One vector is turned by the same rotation once a step. Each row is the vector after some number of steps, and that number follows the row.
The counts run from 0 to 475.
[  0   3   4 -34 -11   9  -7  -8 -36 -15  24  11  -4 -23 -27 -14   9   3
  -3 -25 -10 -44   8  17 -30  -3  25   1 -11   5 -28   7  24  25 -29 -19
   2] : 176
[-28  12  -9 -26  -9  13  -4  24 -30  35  -7   0  22  13 -13 -20 -31  24
  -4   5  35   7  26   2 -34  28   7  -8  -6 -12 -14   3  21  11   5  55
 -15] : 122
[  4 -34 -15  23 -38   5  -4  -4   9   1  11 -29  24  32 -26 -27   6  51
  22  25  21  -2 -28  -7 -14 -10  10  -9 -19 -18  -2  -4  24  -6  -2 -27
   0] : 244
[ 12  -6   9   6  -4  37 -31   6  19  -7   9 -24   9   4 -35  48 -18  -2
   5   2  -3  10  -7  32   0 -43   6   3  -8 -23   4  37  -6  22   7   1
  36] : 150
[-14 -18 -10 -13 -16  20 -16  10 -27  20  10 -14  36  -4 -17 -31 -33  28
  21   4   6   9  12 -11 -10   6  16  25 -24  18 -18 -29   4  38   0  15
 -30] : 326
[ 28  29  10 -10 -33  12  25  -3 -12   0  23 -12 -11  20 -35 -13   6  30
  -6  21 -11  23  23   6 -19  -4  18 -29 -18 -19 -12  22 -19 -20 -13  15
 -39] : 27
[-25 -25 -22 -21  -9 -19  11 -21 -11 -15  10   5  -7  27   3  28 -14   9
  14  -7   8 -27 -12  13 -10 -29 -33  25  -3 -39 -37   1  -7 -32 -23 -11
   3] : 298
[-17   9   3 -15 -23  11  23  21 -27 -13 -22  10   2  12 -39 -17  19  26
 -13   9  26  -9 -20   1 -31  22  17  12 -23  26  -4  32  22  -2 -13 -12
 -43] : 38
[-27 -11   1 -21  -7 -17  20  11 -54 -16  20  23   8 -10 -22  36  15  23
  -7 -20 -14  -3 -17 -11  -5 -22  -5  21   6  -1  -7   9  -3  -7 -38   9
 -29] : 293
[ 14  11   0   1 -37  12  10   0  14  17   5  -8  -9  51 -21   6  18  59
   7  17   1  -3  12  -9 -22 -11   6 -17 -36  12   2  31 -23 -19   1   6
   0] : 248
[-10  29  26  -2 -18 -11  -2   6 -24   5  21  -9   3  11 -25 -28   1  33
 -29  17  13   6  10 -30 -56  13   5  -3   7 -12 -31  23  28 -12 -14 -21
  -5] : 260
[  4 -15   5  18 -15  -4 -17   8   4  -2  20 -32  21   8 -29 -40  -1  40
  -3  13  12 -12  -8  -8 -50  12  23   2 -13 -18 -18 -23  12   1  -9 -32
 -19] : 41
[ -1 -22 -13 -27   6  -3  14  17 -47  -6  24   8  -6  39   4  11 -23  29
  -7 -13   5  -4   8 -14 -38  23 -34  18   1  -5  17  -8 -25  -4 -15  14
   2] : 303
[  8 -11  19  -3   3  29  -8 -43  18  -7  16 -13 -29  11 -20  17 -27  17
  22  13   7   0  -7  36   9 -27  -4 -24 -47 -19 -18   3  21   8  12 -14
 -27] : 12
[ 13 -14  -9  20 -29  -5  27  25 -26  -7   8   1  -1  17 -18  -1 -12   2
  32   2  13  17 -32  -9  13 -36  -5   2 -20 -27  10  28  62 -13  -4   2
   3] : 224
[ -9 -20  -7 -18 -38  19 -11  41 -29  23   3  14  51   5  -1 -15   6  39
   1  13  -3  -8 -19 -11 -20 -23  -7  10  -8  21   2   6  24  29   5  13
 -10] : 124
[  0  31  16 -22 -10   4 -28  -7   8  20   2 -12 -14  16  -3  24 -12   8
 -18  15  -7   7  45  11 -31 -41  -1 -11 -30 -13 -30  23   0   9  12  34
  18] : 131
[ -8 -29  -9   7  -7   6  14  17 -17  -1   7   3  -1  26 -19  -9  -7  11
  48   7  20   4 -30   4   7 -30  -7  10 -43 -12  28  -6  52   2   6 -13
 -16] : 223
[  9  22 -26  10  17   4  -1  22 -19  37  10   8  -8  25 -34  -5 -33  -7
  17 -55  20   7  35   9 -15  13  15  -5  -6 -19   9  22   1 -22  -2  11
   3] : 406
[-15 -32 -18  29  16 -10 -24 -22 -24  19  35   4   4   0 -47   1   4  27
  45 -15 -10  -3 -12   3   0 -23  36  -7 -20  22  -2 -10  -2  -3   3   1
 -15] : 412
[  8  11  -8 -32  20 -10 -23 -13 -33  -8  20  -3 -39  19 -11 -11 -40   9
  -9 -32  -9  -7   4  -4 -45  -6  12 -16 -25   1  24 -22   8   3  29  -9
 -12] : 420
[  7  -9 -22 -26  -3  15 -19 -30 -49  12  29  41  -7  25 -11  -4 -28  11
  12 -24  -6 -27 -22  29  -5   4 -11 -11   5  22  -2  15  -2  -7   8 -24
 -23] : 198
[  4   1   4  26 -26 -16 -15  14   2   1  39  -1  19  38  -3 -12  -2  14
  -1  18 -10 -18  -9  -4 -38 -30 -28  20  -3 -34 -10   7 -14 -20   0 -43
 -16] : 264
[ 12 -12 -13  13 -48  31   8  -7  26  -5  12 -25  18   9 -23 -20  -1  45
   3   2  20  -2 -16   6  -8 -24   3  -4 -21 -41 -21   4  31  -5   2 -22
  -6] : 245
[ -4  20   1 -39 -17  10  18  -8  -9  -1  -3  11  11   1 -41  -4 -24  29
 -26 -32  -1  -1  -8  -6 -29 -17 -24  -5  12 -32 -47  13  -2 -12 -20 -37
   3] : 280
[ 17   3   5   9 -24  21 -23 -21  -2 -20  34 -21 -19  19   0  12  -3  11
 -38  15   4  14 -12  24 -28 -30  23  13 -15 -45  16  -1  -7  -9   4 -12
 -42] : 31
[-35   1 -13  16 -32  12  -5 -14 -11  -8  -9   8 -10  38  -6  21   6  14
  -9   5  38  -2 -11  21  11 -11   8  22 -22  -8  17  43  41 -29   0  19
 -18] : 457
[ -1 -10   2 -12 -45  13  33  -4 -17  -6  18 -15   5 -16  -8  14  -8  15
  11 -22   7  16  28 -14   5 -34   1  36 -12 -24 -38   9  20  20 -30  17
  10] : 310
[ -7  10   4 -30  -5  18  -3  32  11  11 -19 -14  28  -3 -39 -23 -15   5
  17  10  20  -4   5  11 -26 -24  -4   1 -26 -26 -35   4  43  33  -8   0
  22] : 141
[-21  17   6 -25 -35  20  16   6 -26   0  -8  20   6   8 -19 -39   8  29
 -23  -4  21 -21  -3   4 -26  10  -1  -1 -19  -3  -8  17  46  -5  -8   2
 -45] : 461
[ 21 -27   6   0 -18  23 -32  12  -1  10  33  -9  32  -2   1  32 -30  17
  14  23 -20  -2 -11  22  -5 -44 -24  -5   3 -35 -17   5  10  15  16   9
  -8] : 349
[-28 -10 -22 -17  -7  22 -29 -19 -10   3  -6  -4   4  23   9   1 -37 -13
  -9   3  32  -2  16  41  -4  -2 -10  36 -12 -36 -15  -6  14  -7  24  30
 -28] : 117
[ 30  -3  19  -8 -10  15  15  -8 -31  -9  40  -7 -10 -26 -38 -17 -15  52
  26 -19 -31  -2  -2 -10  -1  -9  12 -30 -21   4  -6  -5  25  17   9   4
 -16] : 430
[  2  20   2 -25 -10  -4  13  44 -32  30   5  24  32  22 -37  -3   5   3
  21  25  -6 -11  16  14 -21 -15 -20 -19   1 -20 -21  32   0 -10 -17  30
  -2] : 143
[ -4  -2  -7 -32  -4  16   6 -22 -17 -12  -1   0 -48  38 -15  13   7  19
   9  -8  24  11 -17  -1  -8 -26 -11  -4 -27   8  38  15  32   3  14  -8
  30] : 438
[-21 -18  -3  17   5  -5  24  12  -8  -2  15 -14  -5  -2 -20  37 -34  22
  15 -32  16  16  30  -9   0   3  -6  20 -21 -37 -15  -8  10 -22 -16  42
 -17] : 87
[ -8 -14 -15 -21  -4 -29   5 -12  -6 -21  14 -19 -29  41   0  26 -19   9
   0   2  11  -7   0 -19 -34 -29 -21  21 -12 -25 -31   4  -8 -17 -18 -19
  37] : 299
[ -2  11   6  -8 -39  18   9  13 -31 -25  -4  -3   7  -4 -33 -45 -12  14
 -18  14  16   4 -26   7 -13   3  32  15 -28 -15   4   7  32   4   2 -11
 -42] : 241
[-12 -22 -15  -9   9 -15  -2  30 -37  -4  17   3  -3  33  -4  22 -31  11
  -2 -20  -7  -6  -5  -3 -26  -1 -26  27 -26 -18  11 -26 -33 -19   7  11
 -43] : 83
[ -5 -14 -19 -27 -11   5  13  22  -5   6 -17  13  35  11 -42  -7   5 -18
  36  22  24 -10 -15  40  -2 -25  -6  -5 -15 -40 -36  15  18  -7 -19   6
  -6] : 362
[  4  -4  -9  12   0  -3 -12  18  -7  13  19  -8  -6  27  16  -3 -53   0
   4 -10  28  18  -7  -5 -18 -21  15 -12 -22 -54  18 -11  50  -4  11  -8
 -16] : 1
[-35  18  14  15  -2  -6   0 -14  -4 -12   4  -1   5 -10 -47  -1 -11  -4
  -7  -3  11   6  -6  14  -6 -38  13  41 -13 -37 -39  12  17  -9 -26 -22
 -33] : 276
[-11  -2  -9  23 -29  -4  -2   1  24  20  19  -4   6  51   5  -6  14  27
  18  20   9 -26  13   6 -26 -28 -27  -1 -42 -26  -2   3  -2 -27   3  -4
 -19] : 467
